In the rows, 128 means zero.
The rows below come in pairs that one turn or mirror swaps. Which row does each named row swap with?
The rows were stretched afterwards, more along some directions than others.
Z374: [121 157 121 109 105 135 120 116 110 130 108 124 148 115 113 117 153 132
 110 148 138 129]
Z710: [119  97 123 126 152 122 123 131 108 136 118 118 125  97 132 132 153 137
 125 100 156 145]
Z136: [111 123  94 151 137 122 147 125 108 115 123 107 121 112  97 124 130 153
 147 126 159 148]
Z3: [147 163 137  93  99 130 142 136 142 121 143 138 138 162 134 145 131 141
 164 138 120 125]
Z158: [141 145 117 138 156 124 110  79 132 143 147 135 152 141 102 117 112 151
 150 152 114 123]
Z751: [130 142 151 131 139 137 110 113 157 135 149 125 137 117 126 126 129  86
 109 125 116 123]
Z511: [120 136 107 122 133 118 118 154 109 105 122 132 139 133 125 158 135 152
 141 115 159 177]
Z621: [ 88 113 121 149 154 145 102 107 133 134 121 159 124 103 135 122 117 101
 133 102 145 156]
Z949: [122 161 145 123 112 149 123 112 145 111 161 151 136 161 119 141 107 126
 152 127 123 129]
Z153: [126 138 113 133 161 122 125 126 146 127 113 131 136 133 140 143 114 162
 155 109 123  97]
Z538: [153 163 135 109  95 135 125 106 149 137 134 150 155 137 120 138 106 124
 117 168 117 127]
Z370: [101  92 153 150 166 137 123 108 137 113 134 121 133 100 118 122 111 140
 140 111 120 120]
Z236: [121 160 115 103 113 136 106 126 100 128 101 143 147 114 123 107 146 136
 116 145 135 127]
Z623: [146 132 117 104 128 116 141 158 115 151 125 137 104 133 134 134 128 118
 132 116 117 111]
Z743: [161 111 157 146 152 131 115 102 128 121 144 138 138 129 133 123  84 165
 138 150 106 108]
Z778: [104 113 128 142 137 126 140 130 135 122 160 116  97 119 107 135 153  86
 125 108 154 171]
Z637: [108 149  91 115 125 129 121 139 114 140 124 127 134 117 111 144 143 126
 146  94 164 149]
Z441: [131 142 143 110 137 118 137 149 131 122 136 159 135 132 128 141 137 144
 151 119 121 141]
Z159: [104 112 131 135 132 127 141 132 135 122 152 117  97 123 112 137 156  86
 117 108 151 170]
Z255: [121 141 109 126 162 128 129 126 149 131 108 137 130 139 147 135 121 158
 165 105 118  98]
Z170: [120 145 130 135 155 130  89  98 137 149 142 142 143 134 106 122 104 146
 122 114 129 152]
Z454: [131 135 118  99 151 112 127 106 153 135 131 145 139 159 139 158 128 155
 167 100 124 103]
Z301: [106 129  87 146 144 126 135 116 111 122 115 110 126 116  96 125 125 154
 143 123 151 139]
Z981: [135 109 139 163 129 140 139 105 106 115 109 108 127  99 114 111 124 161
 127 151 128 146]
Z920: [142 119 155 119 150 125 144 118 144 135 133 122 116 145 137 143 129 125
 153 115 108 112]
Z81: [136 135 116 110 126 116 148 154 124 147 121 143 108 127 141 138 131 113
 131 113 126 114]
Z418: [133 146 111 128 157 123 134 127 140 130 111 128 131 139 137 134 120 160
 159 114 120  97]
Z6: [113 109 133 139 125 125 146 135 132 123 152 113  97 124 110 134 161  94
 125 115 153 171]
Z540: [118 153 117 129 131 146 104 117 107 109 112 141 143 135 102 115 133 160
 132 114 137 137]
Z697: [148 147 147 136 127 130 116 112 151 141 134 163 155  94 125 123 104 114
 128 159 122 138]
Z265: [127 130 138 137 115 135 148 148 114 125 152 122  93 136 104 139 126 107
 144 103 117 155]
Z929: [155 121 140 139 143 133 112 137 132 134 139 152 110 126 126 128 101 109
 124 108 120 129]
Z410: [108 141 105 132 140 137 129  90 150 125 131 145 158 149 123 122 110 163
 150 127 147 141]
Z23: [146 139 118  95 124 117 130 170 114 140 120 154 113 133 145 140 128 118
 132 117 125 115]
Z322: [123 137 152 136 145 134 102 111 156 136 152 133 129 114 124 126 125  89
 116 116 112 125]
Z885: [128 134 112 135 166 128 130 120 142 134 108 128 136 132 140 126 114 160
 152 115 116  89]
Z62: [135 136 150 129 146 132  99 112 151 134 149 127 139 110 125 132 118  96
 116 121 109 117]
Z199: [108 126  86 146 142 123 139 121 106 120 118 103 124 116  93 124 132 153
 144 122 157 143]
Z138: [105 125  90 143 139 126 137 124 106 115 120 109 120 116  96 129 128 160
 144 118 160 142]
Z661: [121 132 142  92 124 127 126 118 124 107 141 127 140 166 126 141 124 157
 148 120 143 133]
Z250: [141 129 123  96 127 123 133 167 126 138 119 155 105 135 154 139 131 113
 139 110 124 120]
Z66: [117 120  92 147 142 121 137 122 107 123 120 108 128 116  93 130 122 159
 149 122 150 130]
Z685: [104 127  86 149 143 127 135 123 108 120 113 110 121 114 105 124 129 157
 147 116 155 137]
Z141: [136 133 134 139 131 125 148 143 158 117 141 120 122 132 128 139 114 133
 158 137 133 158]
Z97: [140 126 135 118 135 132 106  92 138 138 142 140 146 133 124 126  69 132
 143 136 129 107]
Z742: [127 160 109  99 114 135 102 128  96 123 102 134 153 117 112 114 139 151
 123 139 130 125]
Z32: [137 136 137 124 134 125 134 103 177 130 163 147 147 154 133 174 118 106
 144 134 139 124]
Z387: [125 128 148 138 130 106  98 103 132 142 144 146 128 105 125 121 119  98
 112 122 133 126]
Z41: [156 150 134 135 139 130 114  87 134 148 130 116 149 119 105 120  93 133
 147 151 103 108]
Z995: [105 110 135 146 132 132 141 128 129 122 159 113  99 115 109 133 155  88
 118 114 159 176]
Z72: [131 134 155 135 148 136 105 105 150 139 148 128 130 109 122 121 120  86
 114 119 108 112]
Z405: [160 114 153 118 140 128 117 101 130 138 137 137 148 117 133 122  92 149
 144 144  95  84]
Z557: [102 106 132 144 131 128 148 133 124 118 155 114  96 113 106 129 153  90
 124 109 154 168]
Z640: [ 99 111 130 136 130 131 140 135 124 118 154 115  93 120 106 132 155  95
 121 105 156 171]
Z631: [121 119 150 125 131 132 115  98 160 122 176 138 156 132 118 148 110 100
 106 120 140 150]
Z855: [106 123  89 152 148 127 140 120 103 120 121 109 125 114  97 128 127 164
 149 119 158 139]
Z577: [104 124 149 128 144 136 102 100 169 127 143 148 156 132 132 175 106 127
 112  97 157 133]
Z203: [104 123  89 150 150 122 138 115 117 117 121 110 127 115  99 131 129 157
 150 119 158 138]
Z975: [115 153 116 115 117  98 122 136 131 125 136 147 132 142 126 162 124 129
 146  99 149 117]
Z261: [135 143 138  99 122 128 132 121 125 134 137 149 130 153 120 127 130 142
 129 133 100 125]
Z861: [102 105 127 140 136 128 145 131 129 122 149 111  96 119 109 132 155  89
 122 106 154 165]
Z84: [148 161 130 109 126 123  93  83 156 151 158 141 156 129 108 140 108 102
 134 133 115 123]
Z74: [101 108 132 139 134 129 137 139 127 117 152 114  95 116 114 136 157  89
 118 101 152 165]
Z984: [119 161 120 112 108 132 118 116 104 132 115 126 144 108 107 108 157 122
 104 146 134 138]

Z301 pairs with Z159
Z577 pairs with Z170
Z255 pairs with Z62
Z778 pairs with Z203
Z538 pairs with Z261
Z322 pairs with Z153
Z557 pairs with Z136

